In the rows, zero is written as 128.
Named turns come first, each shown by rows before and after it. Which turns, in which order, take the first row of each pair that follows to the second? Write the first one first, as in the answered first pair.
Z_34:
[120 127 108 117  96 132 143 128 116 130 153 107 128 165 133 135 172 135
 173 119 122  94 106 147 127 112 131]  ->  [132 111 126 117 144 114 125 133 146 168 117 151 109  87 152 124 131 109
  84 120 129 142 166 128 109 136 129]
[140  64 165 138 136 136 120 112 125 110 115 150 125 133 124 110  90 126
 160 149 148 143 127 132 161 137  95]  ->  [110  84 136 122 136 134 155 105  99 125 146 130 101 156  93 107 166 132
 140 134 136 116 112 162 127 112  90]
[112 160 125 138 113 136 114 118 138  49 116 178 149 128 177 101 119  99
 207 143 135 129 131 140 142 100 130]  ->  [ 92 172  95 115 148 133 146 116 128  88 133 175 106 113 146  91 195  97
 125 130 124 115 149 160  85  77 124]
[160 148 124 124 132  92 121 146 148 123 126 107 142 133 160 135 124 122
 144 119 125 131 107 122 136 136 132]  ->  [148 153 111 118 140  90 140 140 145 139 141 106 127 135 152 134 160 117
 113 111 114 124 112 125 119 127 132]
Z_865:
[146 179 132  98  89 115 162 104 130 188 136 125 146 113 161 134 107 121
 106 110  98 133 146 138  82 152 141]  ->  [128 189 136 107  60 136 153 113 112 167 155 110 150 165 136 120 108 155
 132 132 116 120 102 149 105 155 130]
[108 117 111 118  94 155 103 140 142 160 149 180 109  88 120  81 141 150
  65 170 164 110 136 190 142 132 150]  ->  [150 108 107 119  64 110 112 104 162 136 151 159 156  74 184 119 140 110
 155 120 131  90 169 176 153 111 175]
[150 116 135 116 142  90 113 119 144 103  98 119 144  96 157 128 127 100
 143 130 114 126 155 112  99 139 144]  ->  [114 126 138 127 122 131 107 136 113  87 121 116 132 158 107 113 138 151
 149 174 141 115  92 130 129 144 118]
[124 132 129 115 109 142 143 116 107 128 149 116 121 166 117 133 134 129
 151 126 108 122 115 137 147 120 128]  ->  [119 132 128 105 137 138 143 121 125 157 137 134 101 126 118 123 128 114
  93 121 109 141 142 133 121 129 123]
Z_146:
[160 127 111 128 123 106 132 122 125 124 127 133 144 138 143 143 100 145
 166 120 143 129 120 129 144 126 141]  ->  [155 135 100 121 129  97 144 111 123 138 133 122 134 130 145 152 136 132
 153 112 129 119 129 133 125 112 149]
[131 143 127 121 125 113 155 128 132 120 138  98 120 130 118 138 161 133
 138 101 114 104 125 115 119 132 141]  ->  [112 149 126 119 131 125 152 134 128 124 134 105 112 135 104 127 158 142
 114 116 125 110 115 120 117 135 137]
[117 141 115 133 125 133 167 126 107 152 131 111  99 127 102 111 150 119
  91 135 130 122 122 121 114 125 115]  ->  [115 145 127 148 129 148 148 136 106 139 125 121 107 133 101 106 117 132
 103 157 145 140 104 115 134 141 108]
Now pairs of rows:
Between the rows of a pair lie 2 to 3 turns.
[106 131 122 127 138 145 132 137 135 141 108 150 109 101 111 110 127 128
  69 122 141 153 126 120 105 133 111]  ->  [113 141 101 109 124 124 152 115 128 132 124 119 116 112 122 127 180 114
 104  93 115 120 133 130  90 106 125] -> Z_34 Z_146 Z_34
[114 157 134 124  83 124 176 136 135  82 165 149 100 180  83 123 208 158
  96 134 129  73 118 144  75 115 136]  ->  [157 132 147 119 121  83 156 129 179 106 125 179 108  87 147 136 146 104
  61 104 110 108 196 109  67 135 151] -> Z_146 Z_865
[134 131 138 139 107 127 115 115 137 115 125 100 165 163 160 125 104 151
 180 123 130 128 111 112 158  99 134]  ->  [138 127 152 137 134 124 102 115 156 141 104 130 154 116 170 117  75 135
 139 125 135 150 144 102 149 114 134] -> Z_34 Z_34
[ 98 138 149 147 113 154 149 145 123 157 155 105  93 161 102 137 152 145
 155 174 148  95 115 132 120  87  94]  ->  [119 124 170 160  98 155 131 148 135 141 154 120 113 158 121 137 100 143
 185 173 150 113 116 117 151 104  91] -> Z_34 Z_34
[170 117  82 119 153 121 170 108 116 165 110 136 146  99 169 163 145 123
 118  60  94 126 180 125  91 126 152]  ->  [118 131 110 140 123 196 149 156  72 140 123 157 133 178  87 124 110 201
 112 144 156 133  95 141 137 154 108] -> Z_34 Z_865
[123 123 102 149  93 154 171 152  94 158 168 114 105 146  80 126 188 155
 139 126 137  72 103 133 115 123 103]  ->  [182  96 140 165  95 121 128 144 147 145 123 142 158  92 159 148  89 119
 188 107 125 113 152  90 148 156 126] -> Z_865 Z_34
[ 83 129 115 126  88 147 140 119  90 110 154  99 140 212  96 130 158 168
 185 148 116  84  75 136 138 109 124]  ->  [ 93 126  86 106 109 114 169  94 101 136 154  88 119 170 124 145 207 128
 162 103  84  75 123 140  94  87 137] -> Z_865 Z_865 Z_146
[123 126 102 106 122 125 140 131  95 112 139 130 114 141  88 144 170 106
 129 132 127 103 113 143 127  99 142]  ->  [146 112 114 112 111 111 128 124 113  97 132 129 142 130 124 161 131  93
 171 118 123 108 128 130 146 102 143] -> Z_34 Z_865 Z_146
[144  95 124  78 155 100 141 153 154 132 154 111 140 137 151 130 144 115
 183 100 100 100 115 173 107  81 150]  ->  [154  86 134  87 156 107 128 158 167 129 142 123 151 132 161 127 111 109
 197 105 104 103 116 160 117  91 148] -> Z_34 Z_34
